In the data rows, 128 means zero.
Here are some points:
[227 168 116 210  16  81  83 199 134 166 154 126 123 255 147 109 145  89
 176  89 222 144  39 144 205 103 120 153 190 119  51 146]
[ 56  29  99  29 255 127 155 143 128  16 156  97 113  28  82 130  87 144
  57 117  23 180 166 129  55 160 212  98 132 142 255  97]
[124 179 130 140  54 158 136 116 131 191 108 140 145 224 123 105 152 100
 191 153 218 141  36 132 151  84  87 139 181 125  73 167]
[143 170 142 162 133 132 144 148 203 126 169 119  91 149 102  82 155 128
 132 144 183 152 105 112 181 126  47 161 119 130  58 131]
[188 168 164  84 111  77 142 153  61 175 151 142 129 208 160 109 109  58
 111 128 159  96  91 215  94 191  91 117 128 164 125 158]
[255 189 132 255  10  90 115 161 124 215 133 118 136 255 171  79 116  79
 255 175 255  88  24  70 255  48  37 149 165 107   0 152]
[ 54  56  71   0 246 195 140 114 128 117 122  61 135   7 105 162 114 160
   0 135   0 188 213 141   0  97 231  48   4 151 255  98]
[166 108 146 184  92  75  97 151 135 160 117 108 123 193 191  71 116  73
 215 135 181  87  81  84 189 139  85 167 153 120   0 184]
[115 169 103  68  96 102 142 123 113 133 135 154 117 145 102 167 122 146
 125  94  80 102 123 113  63 138 180 200 156 157 194  99]
[144 185 132 186 100 126 138 111  86  97 161 173  95 195 133 125 132  71
 245 110 223 140  95 107 148 118  63 108 116 151   0 139]
[ 41  54  30   0 196 145 167 121 170 131 122 130 120  26 119 140 140 228
   0 112   0 178 200 216   0 188 250 105  91 162 255   0]
[ 70  87 100 102 177 110 121  93  77 133 152 122 113  81 155 135 101 172
  51 181  76 111 179  88  68 156 173 115 116 149 255  82]
[ 72 117 103  90 128  98 127 104  86 169 124 149 130 103 138 163 106 159
 100 120  82  55 155 209  54 112 161  87 135 143 222  70]
[106  98  86 126 240 124 212 120 208  98 152  74  92  39  70 202 187 186
  86 215  45  89 165 131 108 130  88 101  84 103 218 106]
[134 142  99 148 151 172  84 144 190 165 164 140 138 174 143 134 125  90
 213 134 145 102 109  72 175 124 109 143 123 113 115 163]
[125 160 137  94 132  93 173 144 103 123 146 139  85 153  84 143 169 128
   0 117  60 112 118  98  88 164  79  87 127  88 184 114]
[ 49  91 109  84 174 187 123  72 181  41 148  74 133   2  70 191 102 121
  20 171  32 174 255  83  92 109 152  81  71 152 255  98]
[237 162 175 185   0 139 107 136  77 131 142 185 187 254 145 143 132  62
 202 141 255 110   0 112 186 143 130 139 179 158   0 144]
[136 102 174  81 102  45 104 128 106 105 154 191 195 177 110  98 150 161
 153  73 115 157  89 195  60 117 136  96 145 152 129  70]
[255 167 184 216   0 117  84 168 136 151 145 165 156 255 223  78 110  92
 255 142 255 132   0 114 220  97  46 163 183 165   0 199]
[103 111 130  54 113  84  84 171 132  88 158 163 121 171 115 163 196 150
  94  77  97 162  90 126  71  93 184 127 174  89 152  68]
[165 174 188 127 105  76 161 140  88 177 130 168 123 223 163  67 107 118
 174  83 166 146  75 176 118 158 134 161 219  88  93 103]
[255 227 179 205  69 113 118 106 143 178 121 147 139 221 168 133 171 109
 227 122 255  85  89 160 131  30 136  94 179 117  65 141]
[124 131 147  63  83 190 122 126 109 128 113 115 159 152 124 144 135 133
 116 107 122 126 147 146  59 123 108 177 125 152 148 114]
[ 22 109 106 103 244 129 155  20 156  67 116  99  69  28  91 178 122 130
   8 134  43 124 128 111 138 144 127  65  44 155 233 207]
[181 154 146 255  47 114 128 113 178 211 162 115  91 255 129  85 124  85
 255 119 233  93   0  81 255  77   0 101 134 143   0 227]
[197 120 164 216  90 164  79  99 152 183 149 157 169 201 101 113 122  60
 215 153 217 148  66  94 158 123  61 138 122 144   0 205]
[197 180 142 162  59  88  98 105  85 126 152 164 124 184 178 120 128 162
 229 124 241 130  52  57 187 131  82 137 177 105  34 157]
[ 50 117  91 184 162 138 197  91 125  42 146 154 142   9  97 230  96 166
  72 129  22 130 194  98  30 135 190 167 111 138 223  98]
[123 130 165 204 169 118 122 101 158 132 154  78 149 119  64  80 164 131
 168 157 183 147 155  82 172  89   0 163  84 134  71 208]
[ 96 132  89 136 127 194 118 137 200  82  71 112 151  74  83 103 114 125
 137 140 136 111 117  86 188 134 111 113  96 104  81 140]
[ 78  38 102  26 213 139  98 120 109 153 115 103 166   3  92 120  66 211
   0  61  18 152 185 144  62 124 240 103 101 120 255  35]
[ 55 130 121 119 152 100 192 170  93 113 178 149 176  94 169 171 130 168
  85  84  49 118 230 157  66 126 163 125 128 100 210  83]
[149 121 131 142  79 103 138 184 134 118 109 133 127 139 120 136 107 145
  76 104 143 144 172 132 162 174 166 103 115  87 172 118]
[ 22  66  77  35 188 171  91 152 208 100 122  87  99  23  66 134 100 109
  45 135  63 142 241 112  69  82 178  97 123  84 214  67]
[ 37 135 145  22 196 117  83 167  98 108 133 149 110  77 111 138 132 159
  41  95  14 128 191 172  37 162 249 119 136 149 255 113]
[148 182 119 161  60  44 139 185  82 108 128 139 124 255 113 117 173 144
 180 111 211 118 104 187 100 102 115 109 219 119 114  94]
[170 128  99  86 147  89 129  47  56  93 126 155 138 127 145 133 133 171
  78 108 132 172  45 197  29 145 245  93 218  88 211  52]
[206 201 180 197  86 112 109 155 111 149 169 125 126 159 126  78 209 161
 124  45 195 139 131 127  54 131 176 152 218 130 119 159]
[179 209 100 186  96 126 176 123 147 188 154 155 129 153 160  91  60 114
 183  90 220  95 102  70 192  74  94 157 136 108  14 202]
[106 101 179 118  99 151 156 121 171 131  91  96 133  86 219 135 158 106
 185 136 150 110 153 123 148 119  89 105 163 148 140 145]
38 more points follow, each with its number after it:
[200 204 140 181 129 155 155 133 170 116 176 103  81 145 144  67 206 104
 192 163 249 151  76  78 195 137  55 123 118  84   5 199] 0
[166 165 135 110  34  62 103 152  51 159 157 206  74 156 150 106 144 163
 109 149 156 117 111 157 110 149 119 200 172 182 100 115] 1
[208 233 126 200 138 151  92  77 114 157 169 191 128 171 162 117 116 116
 204 125 238 109  92 122 237 113  52 201 125 150  30 226] 2
[ 12  74 127 119 211 145 127  92 184  97 125 113 159  24 133 131 101 108
  32 138  77  99 119  79 154 168  83  99  71  92 155 174] 3
[135  87  71 173 147 190 172  79 162 148 159  89 120  55 114 151 140 107
 105 154 166  99 162  80 233 139  44 110  86 123  74 132] 4
[ 30  10  48   0 173  97 132  98 162  43 114 125  88   0  80 192  96 168
   0 113   0 206 227 190   7 170 253 184  37 127 255  57] 5
[124 137 159 109 101  61 133 136 101 130 127 131 104 142 168 170 156 148
  51 120  87  91  84 179  33 125 246 130 195 135 191  63] 6
[207 245 179 255   0  83 128 150 153 187 166  43 166 255 126 128 128  70
 255 147 255 128  12  84 255 132  20 168 148 119   0 210] 7
[255 230 168 223  39 104 170 138 159 190 151 134 172 241 154  70 187  62
 255 180 255 101  34  99 255 115  60 183 153 131   0 182] 8
[252 222 186 149  26 114 131 101  58 160 145 198 113 212 131  98 164 112
 229  55 250  59  52 130  84 117 104 121 158  93   9 127] 9
[ 99 113  62   6 160 147 130 121 111 107 143 132 143 138  80 157  87 157
  94 134  64  95  88 116 112 174 157 115 151 132 202  73] 10
[158 145 139 101  80 137 118 181  86 108 108 126  72 160  90 161 133 178
  73 167 128 115 103 192  74 182 129 151 119  86 166  26] 11
[110 142 137  90 137 140 108 177  67 146 102 171 155 155 146 141 134 144
  57  87 142  93 140 185  60 166 220 128 194 108 192  17] 12
[108 149 134  99 117 172 123 133 116 135  87 159 163 129 149 142 165 141
 164  98 117 164 200  88 121 141 138 107 138 161 181 114] 13
[151 161 158 174 124 130  87 134 151 131 139 141 108 148 128 132 128 153
 168 112 197 151  75  47 211  88  81  91  93 122  45 192] 14
[143 196 167 183 119  61 138 129  86 145 117 165 168 189 108 160 132 135
 124  99 123 155  81  83 116  34 134 161 183 130 112  76] 15
[189 165 143 220  33 190 119 131 154 148  88 181 140 240 153  68 149 143
 187  96 227 101  98 138 128 114 114 159 173  91   4 101] 16
[145 202  86 216  59  75 116 147 123 162 171 148 124 211 156 117 173 109
 206 160 232 154  68 143 192 135  58 164 195 129   0 146] 17
[190 120 190 199  76 125 131 137 156 181  87 132  93 178 137  70 110 151
 176 183 188 117  70  69 221 158  88 156 124 158   0 173] 18
[203 127 155 192   8 157  78 146  39 128 145 131 156 188 156  67 179  92
 196 114 226 177  48 135 216 131  60 127 137 165   6 128] 19
[135 133  99 118 125 139 143 110 186 138 142  88 107 155 148 114 138  89
 201 206 156 108 136  60 196  97  56  80  77 151  58 190] 20
[ 96  86  84  37 149 141 191 116  98  87 118 124 117  75 199 121 114 187
   0  88  17 177 171 195  12 199 238  99 157 131 255  65] 21
[ 66  83  88  52 211 137  84  77 177  72 149 127 120  28  48 193  79 158
  31 210   8 160 207  79 110  95 179  79  77 168 215 102] 22
[164 168  93  96  83 119  76 162 117 193 110 155 159 129 153 121 190  73
 142  96 146 119  72 117 145  63 123 139 153  99  91 139] 23
[ 87 107 137  96 130 126 133 132 126  99 150 138 168  98 116 113 125 173
  93 115  69 109 129 107  96 140 179 143 113 162 156 141] 24
[187 177 137 152 105 116 122 168  81 121 109  65 125 194 184  96 127 113
 202 151 200 103  98 105 196 111 141 165 172  95   1 159] 25
[ 94 129 113 161 190 174 135 113 125  96 118 144 133  70 118 162  95 102
 143 178 108 159 232 121 198 104 139 140  69  86 140 125] 26
[206 118 172 142  26 110 127 151 107 111  85 196 174 191 175 104 155 114
  88  59 152 161  90 143 153 159 117 157 184 126 122 122] 27
[ 91 113 100 141 118 162  73 101 171  93 127 160 112 116  79  87 143 104
  80  87 126 124 161 127 185 118 130 136  51  90 185  96] 28
[160 139 114 127 121 152 128 120 141 169  91 122 136 163 125 114 138 130
 122 176 166 128 142  86 202  96  99  94  95  95 134 207] 29
[162  97 153 177  76 149 183 119 100 122 125 150 139 175 120 135 141 118
 205 133 116 102  85 124 105 119 140 121  99  86 108 142] 30
[192 148 195 169  47 101 127 133  73 160 150 158  56 255 118  39 172 123
 199  89 193 164  43 175 129 182 101 156 183 143  13 101] 31
[108 107 112  62  97  79 138 164 122 124 115 160 107 115 132 142 132 154
  99  87 124 112 110 135  70 153 201 146 117 112 147 113] 32
[203 110 178 170  68  64  59 194 147 151 158 129  91 171 132  23 155 173
 192 147 187 157 102 165 189 123  83 143 139 191  27 120] 33
[161 163  56  65 172 141 119  76 136  71 165 102 131  43 114 212 132 131
  69 144  49 148 213  73 127 125 142 129  44  88 139 115] 34
[ 38 121 139  52 189 164 133 139 142 105 114 114 114  21  61 162 136 141
 104 104  71  91 180 166 104 133 131 179 111 141 209 144] 35
[120 118 109  66 102  92 129  97 198  68  98  61 134  75 184 131  88 147
 116 154 126 111 146  92 175 130 194  62  74 120 156 131] 36
[ 75  97 115 112 182 167 142 156 125  96 135 146 125  68 133 159 124 112
  53 141 103 119 163 163 101 157 110  59  74 147 208  77] 37
Which three of these numbered points are nearest to each point below, looking only along the 2 directions in which the first points spread most? Their numbers follow each, nearest first.
[176 146 117 147  77 104 129 141 105 132 112 174 118 165 166  93 127 194
 167 102 147 166  64 177  70 106 116 120 183 133  55 120] > 27 1 15
[ 23  92  81  55 255 169 161  51 161   0 105  86  80   0 140 157  85 166
  17 148   0 138 243 145   0 139 228 133  86 125 255  94] > 5 22 35
[122 116 111 201 138 173  81 156 220  95 101 154 186 118  95 109 148  62
 142 186 158 117 130 103 182 138  32 101  92  99  65 144] > 20 29 4
[ 10 140 116   0 138 115 172 153  90  69 122 178 127 109  87 172  52 188
  15  88  24 141 179 218   0 165 206  86 226 124 255  17] > 21 5 12
[201 155 146 211  75 128 134 159 167 151 127 138 123 213 133  88 131  77
 225 141 255 101  61  95 237  64  35 119 125 128   0 160] > 2 18 0
[138  83 133 156  97  69 133 125 113 105 106 113  71 110 133 101 115 127
  58 119 151  98  92 150 116 134 106 113 160 111 132 115] > 13 30 15
[ 85 109  68 143 127 172 139  96 174 141 153  82 125  72  96 112  90 140
 146 167 166 132 166  14 244 157  49 148 110 151  13 189] > 4 20 29
[122 109 128 132  74 172  98 102 214 173 137  92  99 155 188  83 100  89
 174 173 166 104 137  57 189 145  48 105 145 151  98 190] > 20 14 29
[ 94 135 166 108 114 121 145 147  59 176 103 172 176 107 124 144 148 133
 103 128  91 139 124 156  51 133 216  91 202 182 207 134] > 32 11 6
[144 157 119 163  63  49 130 123  83 140 107 196 158 179  99 120 157 117
 170 127 153 155 131  82 150  98 155 149 152 151  47 157] > 23 30 15
[240 196 233 248  59 105  95 131  46 159 191 194 139 255 148  73 174  87
 255 100 255 119  57 141 198  91  88 138 180 167  29 109] > 9 19 17
[ 30  87  50  74 230 147 152 117 128 143 127 117 116  35  94 134  79 149
  24 167   0 102 255  97  96  58 146  90  38 166 255 135] > 22 35 34
[191 177 207 131  57  74 151 172 140 141 119 140 197 187 137  73 146  82
 254 117 147 126  86 101 184 172 151 181 183 119  33 151] > 16 33 25
[151 207 158 110 130 126 151 111  50 167 146 204 116 197 118 141 132 121
  99 136 119  93  89 146  76 146 148 118 153 162  62  73] > 1 15 27
[ 80  90 120  94 179 104 142 160  85 132 182 165 120   5 120 186 130 119
 121 125   6 177 152 157  59 130 227  90 130 133 245  82] > 10 21 37
[ 77 136 114 133 168 179 147 109 151 162 131 129 116 144 131 155 152  68
 138 139  92 195 207  80 163 144 111 177  77 160  79 158] > 26 28 29
[ 97 129  81  18 174  85 138  75 137 101 104 134 139  79 132 162  80 153
  20 103  21 151 206 172  36 122 255 142 184 125 255  52] > 21 10 5
[167 155 167 167 133 163 162 148 104 176 112 182 131 164 116 115 156 108
 196 164 171 121  94 112 207  93  48 153 171 117  10 130] > 18 25 14
[130 123  84 132 121 113  97  85  98 108 118 173  85 172 170  78 147 140
  59  87  82  78 193 167  73 125 213 133 170 139 178 113] > 32 11 6
